In the data rows, the value 128 means zero.
Each pair is two rows. How far apart are they, by a hidden measure? 0 means very close, and 20 very far. Two or three weighted sums of its numbers give each row a place; it is the straight-line distance between the places.
[116 119 113 145  87 137 140  99 140  54 145 117 129  92  78 150 185  79
 159 134 166]
[ 95  86 174 193 175 130 156 180 192 154 181 149 133 102 126 197 127 119
 123 158 180] >> 7
[129 143 144  96 155  90 121  95  88 152 135 114 114  94 178 104 100 163
 129 136 106]
[125 120 138 128 101 138 108 148 123 142 110  83 153 124 103 135  96 125
  81 181  88] >> 18
[196 185 146 111  66 138 130 111  84 161  84  52 132 144 126  87 109 157
 106 195  54]
[162 190  23  28  33 109 116  68  63 153  88 129 104 215 184  28  93 169
 140  56  51] >> 4
[126 143 111 182  95 144 152 137 144 132 135  98 122 114  85 154 141 152
 164 135 139]
[ 92 139 102 149 144 102 134 143 136 110 102 147 111 138 112 128 141 143
 148 104 170] >> 3
[ 92 109 136 156 188 102 124 168 164 125 153 159 139 123 123 162 126 113
 102 127 184]
[ 93 143 126 106 126 117  98 117 103 106  90 130 205 140 135 149 103 122
  82 137 114] >> 8
[145 130 128 118 102 128 125 142 130 150  97  98 133 120 105 118 135 146
 112 162 101]
[180 151 127 130 145 145  82 143 136 136 147 137  80  90 107 119 160 155
  96 129 123] >> 11
[ 91 109 146 169 160 129  97 151 143 127 163 162 102 104 117 147 110 131
 106 127 154]
[126 114 125 126 157 118 131 141 156 109 115 164 110 122 131 132 149 120
 139 107 167] >> 8
[141 125 133 109 112 122 162  99 121 112  79 144 130 155 153 104 146  99
 164 116 129]
[179 154 122 130  85 145 168 103 111 189 159  56 142 139 146 132 125 140
 146 131  50] >> 8
[117 137 129  99 128 123 152  94 123  95  90 177 162 156 158 132 123  99
 155  94 154]
[110 115 147 134 136 119 130 147 137 137 105 149 130 126 131 132 120 138
 123 159 141] >> 5
[128 100 131  77 146 127 126  84 109  98 148 197  85  98 176  98 146 137
 174  89 142]
[162 148 114 129 111 161 147 161 131 187 140  93 139 184 116  92 127 141
 135 141  99] >> 14
[133 118 140 164  87 149 130  84 132  46 165  98 151  73  75 181 185  47
 123 161 151]
[179 167 148 130 102 150 131 109  97 145 128  93 152 143 140 134 121 130
 115 148  80] >> 5
[ 97 127 145 172 137 148  77 163 121 146 153 140 116 110 104 145 114 157
  93 159 124]
[104 130 131 159 118 123 132 174 145 160 111  94 136 124 105 140 102 160
 111 187 118] >> 5
[126 130 140 159 155 133 113 161 148 137 130 125 120 113 108 154 137 134
 101 148 143]
[166 143 126  95  94 136 144  72  99 103 123 151 137 151 162 101 145  98
 160  92 116] >> 7
[144 139 139 145 115 128 156  86 112 122 128 148 105 129 156 119 121 139
 200  90 132]
[157 125 132 121  85 140 141  78 114  74 146 103 143 115 119 138 157  66
 140 135 115] >> 12
[160 171 136  96  89 138 140  68  71 113 101 109 167 148 152 107 124 114
 143 125  86]
[120 131 126  97 122 126 127 113 111 115 125 126 159 137 141 120 114 115
 136 120 128] >> 2
[110 113 103  89 137 121 135  82 119  79 124 182 123 142 152 105 156  77
 167  62 166]
[125 134 113 105  96 143 144 102 105 122 138 111 148 149 139 109 113 122
 159 113 108] >> 3
[152 143 144 119  92 137 153  95  89 152 125  94 149 111 150 117 137 129
 139 168  79]
[147 103 156 112 133 141  78  99 109 107 177 152  65  65 132 102 143 114
 128 135 123] >> 8
[ 92 115 118 139 137 123 119 140 130 125 142 143  97 134 126 109 109 133
 136 111 136]
[116  86 139 140 105 151 127 149 174 122 157 128 129  86 105 173 138 111
 142 146 146] >> 8
[155 142 138 116 103 140 116 118 119 125  97 126 123 137 124 105 125 130
 123 143 106]
[101  95  81 132 145  88 124 108 148  71 116 164  76 133 122 125 148  93
 152  46 178] >> 6
[168 111 156 141 141 149  79 149 119 158 202 105  65 130 129  85 101 112
  62 154  89]
[ 99  90 140 146 172 119 147 145 161 117 158 163 132 134 141 148 137  85
 127 120 177] >> 9
[127 163 160 165 115 141  85 160  87 179 132  73 141 132 110 122  70 179
  56 206  68]
[143 149 140 141 131 144 128 119 113 126 134 131 144 133 130 146 137 127
 126 121 122] >> 8
[156 183 113 143  76 138 133 115 103 125  78  82 149 140  89 126 130 149
 129 155  98]
[ 94 123 148 149 161 117 107 159 131 134 157 144 119 126 133 139  92 138
  96 134 156] >> 1
[149 168  99 112 105 112 163  97  85 173 118  86 158 162 165 112  91 163
 150  99  76]
[ 83  74 127 159 200 118 116 172 193 113 171 179 144 106 122 202 141  94
 102  96 194] >> 8
[122 120  67 104  97 102 109 115 114 115 120  73 110 122 100 106 132 112
 101 116  96]
[118 108 142 136 145 134 102 148 140 134 130 141 139 120 128 151 108 117
  82 143 124] >> 4
[165 176 135 150  87 143 147 104 106 135  95 112 123 125 118 121 142 159
 145 143  89]
[105 116 151 161 173 113 145 144 151 132 145 152 167 139 140 167 117  99
 106 128 162] >> 2
[148 150 130 122  60 145 122 117  68 174 127  63 114 137 123  78  77 164
 122 165  49]
[158 145 132 138 116 136 128 132 118 141 111 109 120 128 119 118 132 139
 113 160 106] >> 4
[141 146 114 136 110 111 138 122 120 126 129  91 108 146 121 109 135 114
 126 134 121]
[126 117 139 135 128 136 110 113 108 119 132 153 101 127 136 109 124 126
 132 114 119] >> 3
[154 132 165 131 103 141 154  98 104 123 123 134 150 158 153 107 117 102
 142 148 105]
[116 169  84 150 112  97 178 109  96 155 111 103 138 215 148  89  92 138
 169  71 121] >> 12
[109 182  87 141 123  86 134 130 110 134  75  89 150 129 103 142 125 178
 125 135 130]
[131 131 116  96 129 116 146  69 105  77 106 179 155 159 157 107 138  90
 162  68 147] >> 5
[ 59  90 107 173 164  94 122 174 154 171 179 109 123 102 128 180  97 155
 112 132 142]
[ 77 136 144 140 138 129 116 147 111 153 132 114 204 153 144 160  52 140
  91 153 115] >> 9
[ 94 124 121 119 152 105 106 159 140 124 150 122 121 107 111 123 127 140
 102 153 161]
[122 146  94 100  72 133 121 134 104 134  77 101 127 155  97  83 114 182
 161 124  98] >> 9
[ 89 102 145 152 173 121 111 164 165 118 145 183 121 116 129 161 106 139
 115 115 176]
[105 105 132 132 146 149 121 148 153  97 162 144 155 126 105 140 152  81
 108 149 171] >> 8
[158 146 137 128 124 129 124 130 124 135  95 120 110 133 128 118 135 143
 123 140 116]
[118 182 139 130 122 133 107 123  96 128  83 131 192 140 129 151 112 157
  99 142 114] >> 9
[107 124 135 162 168 124  82 172 138 117 127 147 131 143 110 140  98 119
  50 137 143]
[136 131 136 136 158  88 147 104 131 139 117 152 105 115 177 144 137 128
 129  92 130] >> 5
[171 143 142  89  86 152 159  58  83 111 115 125 156 159 163 105 137  87
 168 106  89]
[110 102 155 166 162 124 156 164 160 148 159 123 144 139 139 155 123  94
 104 169 140] >> 11
[144 126 129 123 134 124 132 125 135 113 110 145 112 125 131 119 154 121
 138 121 145]
[ 66 138 129  80 163  79  75 104  75 126 131 167 143 108 178 110  52 167
 109 107 134] >> 10
[141 121 130 126 119 135 131 107 131 120 137 120 131 124 134 142 129  98
 121 124 112]
[ 79  95 133 191 193 125  95 190 181 136 168 152 142  98 105 204 127 118
  65 144 176] >> 4
[114  89 125 102 166 114 124 109 135  94 131 193 114 143 156 111 127  94
 152  66 168]
[145 135 158 149 132 146 138 124 140 115 120 143 141 122 126 155 142 121
 145 126 143] >> 3
[116  97 158 144 126 168 163 126 168 130 204 170  96  98 135 140 138 130
 217 100 171]
[169 188 152 182  70 159 143 132 116 152 121  52 147 111  90 160 129 172
 128 191  85] >> 9
[ 96 163  82 111  91 113 102 136  94 134  69 105 125 152  98  88 109 189
 129 128 107]
[146 144  62  70  79 122 168  51 119  44  60 166 101 158 129  78 192  91
 238  32 158] >> 3
[138 154 132 145 124 133 127 159 134 152  99 102 140 136 104 130 139 145
  97 167 121]
[ 81 135  55  74 173  64  79 133  93 133  59 144 108 136 141  84 119 178
  90  86 133] >> 13
[125 127 143 108 119 142  52 148  94 141 162 122  86 103 104  73  86 169
  88 168 110]
[114 101 117  74 147 139 122  96 139  92 150 190 168 128 159 151 140  89
 151  46 152] >> 6
[ 67  93 134 160 149 135 129 146 170 102 171 164 120  94 107 172 116 136
 176 100 189]
[147 121 120  96 125 125 146  96 132  91  98 168  99 140 143  99 164 101
 171  91 153] >> 7
[ 83 105  96  77 154 111 141  74 124  55 123 213 142 143 164 118 140  74
 185  41 190]
[116 153 122 113 107 135 123 132  92 183 150  95 148 112 139 117 102 195
 140 155  97] >> 10
[127 124 144 129 144 119 136 140 142 127 103 142 122 124 131 127 135 131
 129 143 150]
[108  91 132 142 153 132 134 128 173  84 159 158 144  98 116 185 166  64
 118 109 170] >> 4
[188 153 125 122 102 127 154  75 110  91 109 119 105 129 135 102 179  88
 151 126 116]
[ 64  88  71 101 161 114  78 237 170 184 101 113 115 123  73 105 109 196
  81 157 138] >> 13
[155 176 145 200 144 170 137 205 163 195 137 111 163 146  97 170 145 184
 105 163 133]
[ 78 150 104 173 151 116  88 196 131 168 140  76 158 116  81 159  98 180
  58 180 132] >> 2
[171 157 156 110  69 137 120  96  76 142 122  78 112 134 143  86  78 145
 124 161  57]
[133  97 121  64 170 118 128 147 131 182  99 173 135 181 199 103  84 147
 112  65  92] >> 5
[131 176 133 169  90 110 140  90  82 142 152  53 116  95 126 136 122 142
 125 176  83]
[146 140 132 126 101 138 104 116 113 107  92 120 110 132 117 114 122 119
 117 130 103] >> 8
[169 125 126 108  83 147 126 123 130 124  88 110 111 131 110 110 134 132
 138 147 101]
[107 143 132 121 139 118 153 101 120 104 114 151 181 156 160 151 116  93
 132 101 145] >> 7
[ 55  56 116  93 152  99 129 149 150 154 142 149 128  95 152 146  83 153
 158 109 145]
[108 140 117 159 113 123 146 138 121 156 135 104 130 139 122 137 100 165
 152 125 119] >> 5
[157 140 138 157 163 119 132 125 145 115 141 135 107 126 132 142 162 100
 100 123 144]
[104 156 127 140 152 127 114 133 127 119 127 147 175 136 128 167 126 126
 108 118 145] >> 7
[154 129 118 117 106 139 142 143 122 169 107  80 149 132 111 119 154 143
 119 171  89]
[119 122  84 145 135 145 208 154 152 241 217  42 228 184 158 189 119 108
 124 104  68] >> 8
[162 116 101  70 133 130  90 129 140  82 116 156  23  84 108  65 186 140
 152 110 160]
[ 81 112 123 112 178 103  74 181 133 165 111 159 113 118 136 122  80 195
  91 130 135] >> 6
[157 115 102 113 115 125 113 147 133 131 147 102  39 110  91  69 154 147
 131 143 129]
[151 150 129 165  95 149 158 114 140 105 126 127 124 112  98 155 154 132
 175 128 144] >> 5
[145 129 114  64 134 104  77  99  88 124 153 131  42  78 143  41 130 168
 135 134 120]
[125 153 120 119 103 133 107 133 108 146 107 106 133 127 109 106 113 172
 134 146 103] >> 13
[106 129 132 128 137 112 115 137 103 170 167  96 116 106 143 120  86 180
 108 152 101]
[ 97 169  53  73  70  91 167  66  67 109  77  96 140 159 135  67 126 159
 206  75 106] >> 1
[182 119 130  87 130 145  84 127 134 118 115 135  79 105 117  97 154 126
 100 135 111]
[109  74 125 154 144 131 152  70 175  18 193 173 116  72 110 189 208  11
 175  73 215] >> 5
[126 146 124 153 125 122 151 135 133 139 134  95 139 154 133 135 122 123
 122 139 121]
[156 175 181 170 192 104  93 138 106 186 148 134  92  97 180 149  79 200
  66 140 105] >> 15
[170 105 180 120 130 155 111 124 127 141 163 137  91 106 146 117 110 130
 132 147 111]
[173 139 141 112 160  75 135 104 107 176 123 110 107 157 212 130  80 140
  87  85  76] >> 5
[116  93 138 118 152 117 122  96 135  74 136 204  84 124 152 103 126  90
 169  67 178]
[104  98 149 171 160 110 135 117 159  84 130 163 145  91 125 216 150  96
 123 101 171] >> 7
[104 110 141 130 146 132 135 135 140 124 147 133 150 124 131 143 124 108
 129 139 150]
[128  74 118  78 131 136 119 105 141  87 186 155  75 104 127  73 166  99
 175 113 163] >> 4
[122 138 139 147 173 123 120 135 138 140 140 160 132 144 151 142 107 136
 115  96 140]
[134 122 112 143 119 141 163 106 160  86 122 169 111 126 113 137 179 106
 199  81 174] >> 1
[101 116  96  99 181  96  84 170 134 147 108 150 110 126 125 116 112 163
  81 113 136]
[144 144 117 139 129 136 128 126 138 110 110 144  99 120 124 127 164 129
 149 112 146] >> 4
[124 124  34  70  66 152 157 141 159 102  58 112 159 180  66  95 179 113
 182  88 134]
[ 48 131  63 173 186  84  95 206 164 123  80 156 126 135  71 147 140 171
  90 114 195] >> 5
[131 143 153 145 112 125 154 122 109 149 128  93 167 157 147 138 107 105
 108 169  99]
[155 171 135 142  77 134 136 154 109 172 102  41 140 135 105 117  98 171
 104 204  71] >> 4
[134 113 135 165 128 160 154 182 176 228 198  73 168 106 126 211 112 174
 126 138  94]
[129 157 172 129 138 128  92 121  87 141 146 123 154 164 164 113  44 130
  71 141 102] >> 10
[ 78  69 133 143 201 112 114 150 171 102 158 218 105 114 143 153 129 106
 134  67 205]
[102 147 117 148 129 116 110 178 105 216 132  59 170 119 118 151  62 213
  80 183  77] >> 11
[109 128 110 131 134 117 132 156 139 170 130 105 142 108 124 146 137 177
 122 145 123]
[173 134 147 113 109 138 164  92 113 122 124 124 127 155 155 106 143  91
 150 127 107] >> 11
[112 125 109 142 161  66 111  96 110 104 137 112 103 106 146 148 117 113
  91  95 125]
[110 108  98  97 121 127 153 121 130 109 113 152 116 118 136 130 155 133
 166 100 132] >> 7
[101 108 135 130 157 115 135 143 129 114 140 144 159 138 146 148 111 106
 112 129 155]
[ 94  88 136 156 181 117 116 156 179 112 163 162 140 106 120 183 143  91
 103 105 184] >> 11
[145 169 161 202 125 159 106 102 147  54 184 122 140  76  82 197 169  56
  86 160 156]
[142 150 112  84  52 159 115 111  76 129  74  95 156 148 100  74 104 161
 150 154  75] >> 10
[153 113 130  98 101 131 138  92 117 114 130 122 136 132 143 120 135  96
 140 113 106]
[161 139 128 160  87 176 148 153 170 122 106 112 134 139  71 152 173 127
 163 133 132] >> 10
[112 109 103 130 126 121 103 114 120  83 155 137  82 130 109  96 119 101
 132  88 144]
[124 119 124  98 116 126 150  74  96  89 118 159 151 152 153 106 139  84
 177  90 139] >> 14
[ 84 133 131 180 162 120 133 166 154 145 157 130 174 135 117 185 114 133
  99 130 156]
[ 97 124 119 101 151  94 105 125 106 151 159 126 107 112 156  99  90 163
 124 120 128] >> 9
[144 120 103 116 133 116 156 123 145 124 112 122 123 153 125 115 164 101
 136 110 136]
[132 115 128 136 104 141 139  84 138  53 163 118 138  92  99 164 178  45
 137 129 150] >> 7
[201 131 132 132 138 140 130 134 151 128 131 128  48 123 114  92 189 118
 126 135 132]
[134 137 109 108 129 112 152 103 134 102  91 164 109 148 142 107 154 118
 168  84 156] >> 3
[124  96 128 143 137 137 131 117 148 108 156 151 132 113 124 160 149  93
 122 111 142]
[ 99  97 128 112 141 127 162 112 133 104 139 158 154 145 153 140 131  80
 160 105 160] >> 6
[110 120 152 137  89 161 157 122 130 132 138 110 208 145 128 171  96 107
 146 137 106]
[ 78 137  84 163 164 106 133 187 182 139 117 130 152 123  82 185 148 158
 116 112 183] >> 12
[176 139 128 101  89 137 141  81 103  96  94 136 109 137 134  86 154 110
 166 119 112]
[145 136 147 125 116 145 112 125 120 128 137 120 135 127 127 130 129 122
 110 135 110] >> 2
[159 153 126 131 146 119  98 150 135 134 128 111 100 116 112 117 139 151
  91 144 124]
[130 141 132 137  91 133 159 122 105 181 141  73 154 116 134 124 119 146
 130 186  81] >> 4
[159 111 141 121 137 162 145 130 144 123 148 156 153 155 137 136 147  92
 136 100 139]
[105 141  98 109 120 131 111 143 118 138 105 120 134 138 110 101 117 161
 128 135 122] >> 5
[177 154 134 127 147 146  96 134 143 146 153 129  96 106 121 135 152 146
 104 123 123]
[133 122 136 103 141 128 136 106 114 107 124 150 124 160 159  93 125  88
 139 101 137] >> 10
[158 137 132 112 115 123 136 105 122 116  92 128 110 128 135 101 140 129
 143 129 122]
[154 125 147  96  87 161 136  75 103  94 146 154  96 119 147  90 136 120
 207 105 128] >> 3
[198 171 133 116  61 149 151  89 101 133  69 104 116 152 130  97 140 153
 174 117  85]
[106 152  96 121 112 120 124 126 125 126  83 125 142 140 116 127 119 163
 149 101 129] >> 4
[ 81 111 149 177 183 119  92 175 148 136 157 157 118 114 119 156  94 149
  87 145 160]
[192 130 106  69  82 123 151  59  87  81  96 108 105 162 148  64 157  67
 148 101  89] >> 10
[132 118 155 156 129 146 111 166 155 150 136  95 169 102 103 192 117 122
  75 173 115]
[136 120 105 119 151 133 175 127 153 189 189 100 157 156 168 164 125 116
 139  72 100] >> 10
[132  95 136 110 132 136 125 102 138  84 122 164 129 124 135 133 140  85
 137 103 148]
[151 172 125 129 102 125 143 104  99 135  98 110 129 135 136 106 137 155
 148 139 107] >> 5
[142 112 138 114 135 125 134 111 140 104 110 149 127 123 141 138 139 106
 141 108 143]
[129 132 153 158 127 137 125 157 150 141 137 112 128 107 113 155 137 160
 114 174 125] >> 5
[ 81 110  86 123 148 131  90 192 169 124  85 158 125 139  78 120 139 150
 110 116 166]
[116 128 121 126 109 124 117 121 103 133 134 129 117 145 129  93  96 133
 128 120 110] >> 3
[132 130 127 135  77 137 113 131 109 148 131  69 143 129 109 128 102 129
  99 171  77]
[115 129 135 167 168 125 120 169 161 134 130 142 118 109 104 159 147 133
  99 146 160] >> 7
[158 175 116 147  96 139 135 145 123 163  80  95 127 135 113 142 126 183
 131 141  96]
[100  94 135 121 166 118 115 128 133 103 135 193 108 138 146 123 115 120
 143  81 169] >> 3
[158 110 120 103 129 122 151 101 137 101 126 152  85 142 148  90 168  88
 159  95 144]
[131 140 120 122 113 121 110 115  88 163 157  88 122 132 148 114  78 149
 106 115  67] >> 4
[120 148  80 109 103 111 152  85 119 106  95 136 142 148 130 123 142 139
 184  57 134]
[145 131 133 128 123 135 128 133 130 129 109 121 119 125 124 122 145 133
 125 143 127] >> 6
[110  81 149 105 158 129 173 133 161 149 148 168 160 112 166 153 156 109
 161 135 159]
[155 159 108 147  95 147 176 104 128 114 102 123 149 152 115 136 166 118
 176 109 129] >> 8
[140 143 153 145 131 139 159 117 120 136 132 129 166 150 157 152 124 106
 121 129 121]
[150 141 134 123 127 128 133 123 132 125 111 121 116 125 133 118 133 125
 128 138 124] >> 6
[148 159 130 112 100 120 143  87  92  99  75 137 114 139 141 103 140 142
 157 114 115]
[172 186 168  99  62 143  26 106  42 105  33 141  23 103 106   1  72 233
 126 187  80] >> 7
[137  51 140  89 178 142  68 165 206  65 181 187  58  64  90 126 181  79
  97 120 202]
[137  95 141  94 123 120 192  61 119  77 113 161 136 166 180  99 155  47
 191  90 141] >> 9
[174 215 162 142  98 150  99  96  67 130 103  93 162 149 137 116  91 136
  83 170  75]
[132 130 130 120 118 133 111 121 101 143 125 118 133 142 135 108  99 130
 110 137  92] >> 8
[122 114 131 152 108 147 128 102 144  58 175 100 153  78  83 190 173  52
 119 153 158]
[122 106  93 125 136 105 131 117 139 102 137 126 109 158 120 111 147  79
 122  93 145] >> 16
[101 147 104 107 106 125 139 101  94 116 117 121 168 153 136 116 106 119
 146 114 117]
[156 136 135 170 126 153 115 172 179 116  90 143 113 143  84 151 142 133
 114 139 145] >> 17
[146 125 139 124 114 140 122 113 120 130 132 111 137 123 134 135 116 108
 116 141 103]
[131 101 117 104 143 109 145 109 151  90 103 176  97 126 142 113 170  99
 161  91 161] >> 4
[ 78  95 151 105 198  93  85 127 111 132 167 198  94 106 175 107  73 143
 118 101 162]
[133  80 122 154 171 118 130 179 179 127 171 143  50 114  98 113 175 111
 115 136 181] >> 10
[135 129 144 114 125 126 120 134 119 149 139 113 130 142 150 121  83 137
 111 131 105]
[ 91 109 136 157 115 191 100 219 147 152 162 128 161 156  63 125  88 132
  92 180 136] >> 2
[149 150 146 147 125 133 117 138 117 137 121 111 122 124 115 133 126 149
 104 161 117]
[158 151 147 137  96 136 135 127 104 150  99  94 128 126 121 113 125 148
 113 182  90] >> 2
[143 155 149 144 111 136 147 114 102 143 119  92 175 151 145 139 108 113
 109 160  93]
[ 80  99 122 154 116 144 117 159 165 145 175  98 164  65  80 209 130 135
 117 147 135] >> 8
[ 70  62 119 131 155 110  97 167 156 134 190 143  40  51  99 108 119 176
 158 144 177]
[106 108 132 135 159 116 111 132 129 118 147 163 114 133 143 125 111 117
 124  97 148] >> 10
[170 158 194 165  89 167 149 125 113 142  98 113 133 126 128 127 123 140
 149 198 103]
[159 146 133 106  93 132 127 112 102 122  85 119 117 147 131  92 116 135
 129 141  95] >> 1
[201 133  99 161 163 163  94 206 185 158 178 114  12 118  51  74 205 157
 100 139 152]
[129 130 142 162 156 130 125 175 149 150 124 112 127 111 102 164 118 149
  77 171 129] >> 16
[178 154 122  99 114 188 163 132 137 136 113 138 166 192 133 107 165 111
 163 103 122]
[137 134 146 132 129 126 145 117 116 133 131 111 158 142 142 130 121 104
 119 143 117] >> 5
[170 126 118 139 168 147 153 171 189 152 164 150 120 162 118 135 171 121
 132  95 168]
[106 145 174 137 109 146  91 155  92 155 129 107 139 100 112 113  72 174
 103 217 105] >> 9
[148 165 118 120  80 132 150  82  83 127 104  88 160 163 135 104 119 121
 146 126  85]
[107 128 113 117 141 109 124 144 140 142 104 116 132 120 125 136 136 163
 123 137 135] >> 4
[122 107 135 115 146 122 129 129 147 113 139 138 157 130 136 156 126  95
 105 115 142]
[110 139 133 146 137 112 135 116  94 115 102 137 192 165 134 144 113 114
 105 121 133] >> 6
[ 78  98  88 177 174  84  93 178 176  80 129 109 105 103  59 168 156  92
  54 141 178]
[154 140 132 129 142 119 127 126 121 127 133 105 125 143 136 113 137 105
  92 140 119] >> 11
[167 175 133 134 108 189 120 156 122 176 123 119 176 172 115 121 124 164
 118 138  92]
[145 136 134 136 105 136 114 148 133 139 103 110 120 114 100 135 131 154
 117 156 113] >> 7
[142 116 139 126 128 133 157  94 129  99 144 136 150 140 156 142 142  78
 147  93 132]
[145 125 125 119 138 130 125 111 132 114 139 142 114 136 135 115 135 105
 133 107 129] >> 7
[111 116 147 158 146 127 134 164 133 187 156  96 158  99 128 174 119 151
  88 192 112]
[162 111 157 125 120 147 154 125 145 162 149 126 114 108 154 141 130 140
 159 130 116] >> 6
[108 126 125  97 164  97 106 105  90 144 156 153 106  95 169  98 120 151
 128 114 124]
[158 109 134 100  86 134 152  49 118  57 138 144 113 115 137 113 162  59
 176  91 134] >> 18
[149 166 139 158 148 123 133 136 133 140 128 125 147 140 138 150 132 128
  97 131 127]
[106 159 193 177 114 119  80 141  74 120  90 110 135 129 111 115  50 149
  66 221 108] >> 9
[110 103 135 134 161 136 102 165 152 141 135 131 172 124 118 172 118 114
  63 148 128]
[ 90 107 165 155 181 117  74 164 111 169 190 136 117  94 139 140  61 177
  80 157 130] >> 9
[117 105 150 145 150 120 114 138 126 130 150 143 119 128 132 139  98 135
 114 119 139]
[185  98 163 164 112 205 160 145 197 119 147 184  86 133 113 155 176  98
 187  99 155] >> 11
